Some points, each followed by its number:
1.4 & 0.5 & -1.4 & 0.9 & 0.7 & 0.6 & -2.0 & 1.3 & 1.8 & 1.9 & -1.7 & 1.7 & 0.5 & 0.6 & 0.4 & 0.6 \\ 0
-0.1 & -0.1 & -0.7 & -1.4 & -1.3 & -0.5 & 2.2 & -1.1 & -0.7 & -0.7 & 1.5 & -1.9 & -0.3 & -1.3 & -0.4 & 0.4 \\ 1
-0.8 & 1.2 & -0.5 & 0.4 & -1.1 & -1.9 & -1.6 & 0.4 & 0.9 & 3.1 & 0.3 & 0.5 & 0.1 & 0.5 & 0.8 & 1.9 \\ 2
-0.5 & 0.2 & 0.7 & 0.6 & -0.5 & -0.1 & 0.0 & 0.6 & 0.0 & 0.0 & 0.1 & -2.3 & -0.2 & 0.2 & 0.3 & -0.1 \\ 3
-0.5 & 0.8 & 0.8 & -0.8 & 0.0 & 0.0 & 0.1 & 0.5 & -1.0 & 1.1 & -1.5 & 0.9 & -0.4 & -1.0 & 0.5 & 0.9 \\ 4
-1.1 & 1.5 & 0.3 & -1.4 & -0.2 & -1.7 & 1.3 & -0.3 & -1.4 & 2.1 & 1.0 & -1.4 & 0.1 & 0.4 & -0.6 & -0.2 \\ 5
1.3 & -0.8 & -1.4 & 0.3 & -0.3 & 0.3 & -1.8 & 0.3 & 2.8 & -0.3 & 0.4 & 0.4 & 1.4 & 0.2 & 0.9 & 1.4 \\ 6
-0.3 & -1.2 & 0.1 & 0.0 & 0.1 & 1.3 & 1.9 & 0.9 & -0.7 & -2.2 & -0.7 & -1.4 & -0.6 & -1.2 & -1.0 & 0.0 \\ 7
0.3 & -0.4 & -0.9 & 0.0 & 0.1 & 1.2 & -0.6 & -0.4 & 0.6 & -0.8 & 0.7 & -0.2 & 0.8 & 0.0 & -0.2 & -0.4 \\ 8
-0.5 & 0.9 & -0.5 & -0.7 & -1.4 & -2.2 & -0.2 & 0.7 & 2.1 & -2.0 & 1.2 & 0.5 & 2.1 & -2.3 & 0.4 & 0.2 \\ 9
-2.2 & 1.8 & 1.2 & 0.1 & -1.4 & -1.2 & 2.0 & 0.8 & -1.1 & 1.4 & 0.3 & -0.7 & 0.2 & 0.4 & 0.6 & -2.2 \\ 10
-0.4 & -0.8 & -1.4 & 0.0 & 0.4 & 1.1 & 0.5 & -1.4 & 0.6 & -0.8 & 2.3 & -0.8 & -0.9 & -1.5 & -1.0 & 0.3 \\ 11
-1.1 & -0.7 & 2.2 & 0.6 & 0.5 & -1.1 & -0.3 & 1.3 & 0.2 & -0.1 & -1.0 & 0.2 & -0.6 & -0.8 & 0.7 & 1.4 \\ 12
0.5 & -0.4 & -0.1 & 0.0 & 1.6 & -1.0 & 1.0 & -0.9 & -0.1 & -0.4 & -1.1 & -0.6 & 0.7 & 0.9 & 0.4 & 0.4 \\ 13
0.4 & 0.5 & 0.9 & 0.3 & 1.4 & 0.8 & 0.4 & -1.2 & -1.0 & -0.8 & -1.0 & 1.0 & -1.2 & 0.4 & -0.8 & -2.1 \\ 14
-0.2 & 0.2 & 0.4 & 0.2 & -0.3 & 0.2 & -0.7 & 0.5 & -0.2 & 0.0 & -0.4 & -0.5 & -1.1 & 0.3 & -0.7 & -0.1 \\ 15
2.3 & 1.8 & 1.0 & 0.6 & 0.4 & -0.6 & -3.1 & 1.4 & 2.6 & 6.6 & 1.0 & -2.4 & -1.8 & 1.0 & 0.3 & 2.0 \\ 16
0.6 & -0.2 & 0.4 & -0.4 & -0.6 & 0.1 & -0.7 & 0.2 & 0.0 & -0.2 & 1.2 & -0.6 & -0.8 & -0.4 & -0.5 & 0.2 \\ 17
-1.1 & 0.4 & 0.4 & 0.6 & 0.6 & 1.2 & 0.3 & 0.7 & 1.7 & 2.4 & -1.8 & -1.3 & -0.9 & -0.9 & 0.9 & 2.7 \\ 18
-0.2 & 0.3 & -0.8 & -0.5 & 0.2 & 0.1 & 0.0 & -0.6 & 0.2 & -1.3 & 0.1 & 0.3 & 0.1 & -0.1 & -0.1 & 0.0 \\ 19
-0.1 & 0.0 & -0.8 & -0.3 & -0.5 & 0.2 & 1.0 & -1.2 & -0.9 & -0.6 & 0.1 & -0.6 & -0.5 & -0.2 & -0.6 & -0.9 \\ 20
0.7 & -0.7 & 0.1 & 0.0 & 0.3 & -0.3 & 0.2 & -0.1 & 0.4 & -1.2 & 0.6 & 0.4 & -0.2 & -0.3 & -0.6 & 0.3 \\ 21
0.8 & -0.4 & -0.4 & -0.6 & 0.5 & -0.4 & -1.7 & 0.0 & 0.9 & -2.5 & 1.3 & 0.9 & 1.0 & 1.2 & -0.1 & -0.6 \\ 22
0.4 & 0.3 & 1.0 & -0.2 & -1.1 & 1.9 & -2.0 & 0.5 & -1.1 & 2.2 & 0.6 & 0.4 & -1.5 & -0.1 & 0.3 & -0.9 \\ 23
0.7 & -1.4 & -1.1 & -0.2 & -0.3 & 2.4 & -2.0 & 0.9 & 0.4 & -0.8 & 1.0 & 0.2 & 0.3 & 0.4 & 0.6 & -0.5 \\ 24
1.1 & 0.3 & 2.6 & 1.7 & 0.4 & -2.9 & -0.5 & -0.7 & -0.9 & 2.1 & -0.5 & 0.2 & 0.1 & 2.7 & 0.8 & 0.1 \\ 25
-0.3 & -0.8 & 0.7 & -0.3 & -0.1 & 0.8 & -0.4 & 0.8 & -0.7 & 0.2 & 0.3 & 0.3 & 0.6 & -0.1 & 0.6 & -0.3 \\ 26
1.5 & -0.1 & 0.7 & -1.1 & -1.8 & -1.4 & -0.9 & 0.1 & 0.0 & 0.2 & 2.2 & -1.5 & -1.3 & -1.5 & -0.5 & -0.1 \\ 27
-0.4 & -0.4 & 0.0 & -0.6 & -1.2 & -0.9 & -0.2 & -0.2 & -0.6 & -0.8 & -0.1 & -0.1 & 0.2 & 0.0 & 0.3 & 0.6 \\ 28
-0.3 & -0.5 & 2.2 & 0.7 & -0.1 & -0.5 & 1.8 & 0.5 & -1.0 & -0.5 & -1.0 & -1.3 & -0.4 & -1.0 & 0.4 & 0.1 \\ 29
-1.6 & 0.3 & -1.0 & 0.1 & 1.0 & -0.7 & 3.2 & -1.5 & -0.9 & -1.5 & -1.0 & 1.5 & 1.4 & -0.6 & 0.6 & -0.4 \\ 30
-0.7 & 0.5 & 0.7 & -0.8 & 0.2 & -0.3 & 1.1 & 0.5 & -0.6 & 0.8 & -1.0 & 0.8 & -0.3 & -0.8 & 0.4 & 0.2 \\ 31
0.1 & -0.7 & 0.1 & -0.2 & -0.6 & -1.1 & -0.8 & 0.5 & 0.6 & -0.1 & 1.3 & -1.2 & 0.3 & 0.1 & 0.2 & 0.9 \\ 32
-0.9 & 0.6 & -0.7 & 0.4 & -0.8 & -1.2 & -0.1 & -0.1 & -0.2 & -0.7 & 1.0 & -1.1 & -0.7 & -0.6 & -0.9 & -0.4 \\ 33
-0.6 & 0.4 & -1.0 & 0.4 & -1.2 & -1.8 & 0.1 & -1.0 & 0.3 & -0.4 & 1.5 & -1.4 & -0.9 & -0.5 & -1.0 & -0.8 \\ 34
-1.1 & -1.1 & 1.6 & -0.8 & 0.5 & -0.4 & 0.6 & 0.3 & -1.5 & -0.9 & -0.6 & 0.7 & 0.8 & 0.6 & 1.2 & 1.9 \\ 35
-1.3 & 0.9 & 0.7 & 0.5 & -0.5 & -0.5 & 1.6 & 0.2 & -0.7 & 1.3 & 0.2 & -1.1 & -0.3 & 0.6 & 0.2 & -1.0 \\ 36
0.7 & 0.1 & -0.5 & -0.3 & 0.1 & 0.5 & 1.7 & -1.6 & -1.5 & -1.3 & -0.5 & 2.3 & 0.9 & 0.2 & 0.0 & -2.1 \\ 37
-0.4 & -0.2 & 0.4 & -0.7 & -0.9 & -0.8 & 0.1 & 0.0 & -0.6 & -0.7 & 0.4 & -0.2 & -0.1 & 0.1 & 0.5 & 0.1 \\ 38
-1.1 & 0.4 & 1.9 & 0.0 & 1.6 & -1.6 & -0.7 & -0.9 & 2.1 & -0.3 & -1.1 & 1.9 & 1.3 & 1.6 & 2.9 & 2.7 \\ 39
New points follow, each followed by the numbers of its five nearest points above by angle, smallest number first.
-0.4 & -0.5 & 1.5 & 0.8 & 0.6 & -0.3 & 0.0 & 0.9 & 0.3 & -0.3 & -0.2 & 0.5 & -0.4 & -0.4 & 0.2 & 0.9 \\ 12 18 29 35 39
-0.7 & 0.1 & 0.2 & 0.5 & -1.1 & 0.9 & -1.1 & 0.5 & -0.5 & 0.2 & -1.1 & -0.7 & -1.8 & 0.7 & -1.0 & -0.2 \\ 3 15 17 23 33
0.2 & 0.8 & -0.1 & 1.0 & 0.0 & -0.8 & 0.1 & -0.2 & -0.1 & -0.4 & -1.0 & 0.3 & -0.2 & 0.3 & -0.4 & -0.4 \\ 13 14 25 30 37
0.4 & 0.6 & -0.6 & 1.1 & -0.4 & -0.8 & -3.1 & 0.4 & 1.1 & 2.3 & 0.3 & 0.8 & -0.4 & -0.3 & 0.8 & 0.7 \\ 0 2 6 16 23
0.7 & 1.4 & -2.3 & -2.6 & -1.8 & 0.1 & -2.5 & -0.9 & 0.7 & 0.1 & 0.1 & 1.8 & -0.4 & 0.7 & 0.9 & 0.8 \\ 0 2 6 19 22
-0.4 & 0.7 & 0.7 & 0.0 & -1.3 & 1.4 & 0.5 & -0.6 & -0.7 & -0.2 & 0.3 & 0.5 & -1.5 & 0.3 & -0.1 & -0.4 \\ 14 15 20 23 36
-0.4 & 1.0 & -0.7 & 0.1 & 0.3 & -0.1 & 0.5 & -0.7 & -0.3 & 0.1 & -0.9 & 0.1 & -0.8 & 0.1 & -0.3 & -0.7 \\ 14 20 30 36 37
0.9 & 0.1 & -0.3 & -0.3 & -0.9 & 0.2 & -2.2 & 0.2 & -1.1 & 1.2 & 0.6 & -0.9 & -0.1 & 1.9 & 0.5 & -0.1 \\ 2 16 23 24 25
0.9 & -1.1 & -0.1 & 0.3 & -2.2 & 0.0 & 0.4 & 0.6 & -0.6 & 1.6 & 0.9 & -1.7 & -0.8 & -1.2 & -0.7 & -0.4 \\ 1 3 17 27 34
0.1 & -0.7 & 0.6 & 0.5 & 0.0 & 0.6 & 0.2 & 0.0 & 0.1 & 0.4 & -0.5 & 0.1 & -0.8 & 0.1 & -0.1 & 0.2 \\ 12 15 18 23 29
-0.2 & -0.5 & -0.5 & -0.6 & -0.5 & -0.4 & -0.4 & 0.8 & 0.7 & 1.4 & 0.7 & 0.1 & 1.4 & -0.5 & 0.4 & 0.6 \\ 2 6 9 16 32
-0.9 & -0.2 & 0.5 & 1.3 & 0.9 & 0.6 & 3.5 & 0.7 & -0.3 & 1.0 & 0.1 & -1.2 & 0.8 & 1.0 & -0.5 & -2.4 \\ 5 10 29 30 36
0.1 & 1.0 & -0.7 & -0.6 & -0.2 & -1.1 & -0.3 & -0.6 & 0.2 & 0.6 & 0.3 & 0.1 & -0.1 & 0.2 & 0.1 & 0.9 \\ 2 5 16 34 39
-0.3 & 0.1 & 1.3 & 0.1 & 1.0 & -1.4 & -0.6 & 0.0 & 1.0 & -0.9 & -0.6 & 0.8 & 0.0 & 0.9 & 0.6 & 2.0 \\ 12 13 25 35 39
0.2 & -0.8 & 1.8 & 0.0 & 0.5 & 0.3 & -0.2 & 0.5 & 0.6 & -0.3 & 0.3 & -0.5 & 0.3 & 0.1 & 0.6 & 0.7 \\ 12 26 29 35 39
-0.9 & 1.1 & -1.0 & 0.8 & 0.8 & 2.0 & 0.3 & -0.2 & 0.0 & -1.1 & -0.3 & 0.4 & -0.4 & 0.2 & -0.5 & -1.7 \\ 8 14 19 20 37
0.1 & -0.3 & 0.7 & -0.7 & 0.3 & 1.5 & 0.1 & -0.5 & -0.6 & -0.6 & -0.1 & 1.4 & -0.5 & -0.1 & -0.2 & -1.0 \\ 14 23 24 26 37
0.2 & 0.6 & 1.0 & 1.5 & 0.8 & -0.2 & -0.2 & -0.2 & 0.2 & 0.9 & -1.0 & 0.2 & 0.1 & 2.0 & 0.3 & -0.7 \\ 0 13 14 25 39
1.3 & -0.3 & 0.3 & 0.0 & 0.0 & 0.4 & -1.4 & 0.1 & 0.7 & 1.0 & -0.6 & 1.1 & 0.1 & 0.4 & 0.6 & 0.5 \\ 0 2 6 16 23
-0.4 & -0.6 & 2.0 & -0.5 & -0.1 & 0.1 & 0.5 & 0.1 & -0.9 & -0.1 & -0.2 & -0.1 & 1.0 & 1.2 & 0.7 & 1.4 \\ 12 26 29 35 39
0.5 & 0.1 & -0.2 & -0.4 & 0.5 & 0.0 & 0.7 & 0.1 & 0.2 & 0.4 & -0.3 & -0.1 & 0.0 & 0.2 & -0.1 & -0.4 \\ 5 13 14 31 37
-0.2 & -1.1 & 0.4 & 0.2 & -0.3 & 1.8 & -1.6 & 0.5 & 1.0 & 1.1 & 1.2 & 0.7 & 0.7 & 1.1 & 0.4 & 0.9 \\ 0 6 23 24 26
0.0 & -0.1 & 1.8 & 0.2 & -0.4 & -1.3 & -0.3 & 1.0 & -2.2 & 0.8 & -0.3 & -0.3 & 0.0 & 0.6 & -0.1 & -1.0 \\ 5 10 25 29 36
-0.4 & 0.0 & 0.9 & 0.0 & 0.6 & -0.5 & -0.8 & -0.3 & 0.9 & -0.4 & -0.3 & 0.5 & 0.4 & 0.4 & 0.6 & 1.1 \\ 6 12 22 35 39
0.5 & -0.2 & -0.3 & 0.2 & 0.7 & 0.0 & 0.1 & -0.4 & 0.8 & 0.2 & -0.7 & 1.3 & -0.1 & 0.0 & 0.2 & 0.7 \\ 0 6 13 18 39
-0.4 & 0.3 & -0.4 & -0.5 & -0.8 & -1.0 & -0.2 & 0.2 & 0.8 & -1.0 & 0.2 & -0.1 & 0.9 & -1.1 & 0.1 & -0.5 \\ 9 19 28 33 34
-0.4 & 0.5 & 1.6 & -0.7 & 1.7 & -1.0 & -1.1 & -0.6 & 2.2 & 0.2 & -1.6 & 0.9 & 0.8 & 1.2 & 2.0 & 2.5 \\ 12 13 18 35 39
0.9 & 0.3 & -1.1 & 0.0 & 0.5 & 0.5 & 0.0 & -1.0 & 1.1 & 0.0 & -0.3 & 1.8 & -0.7 & 0.1 & 0.7 & 0.7 \\ 0 6 19 37 39
-0.1 & -1.4 & 0.7 & 0.5 & 0.3 & -0.4 & -0.9 & 1.6 & 1.0 & -0.3 & 0.5 & 1.1 & 1.9 & -0.6 & 0.1 & 1.8 \\ 6 9 12 32 39
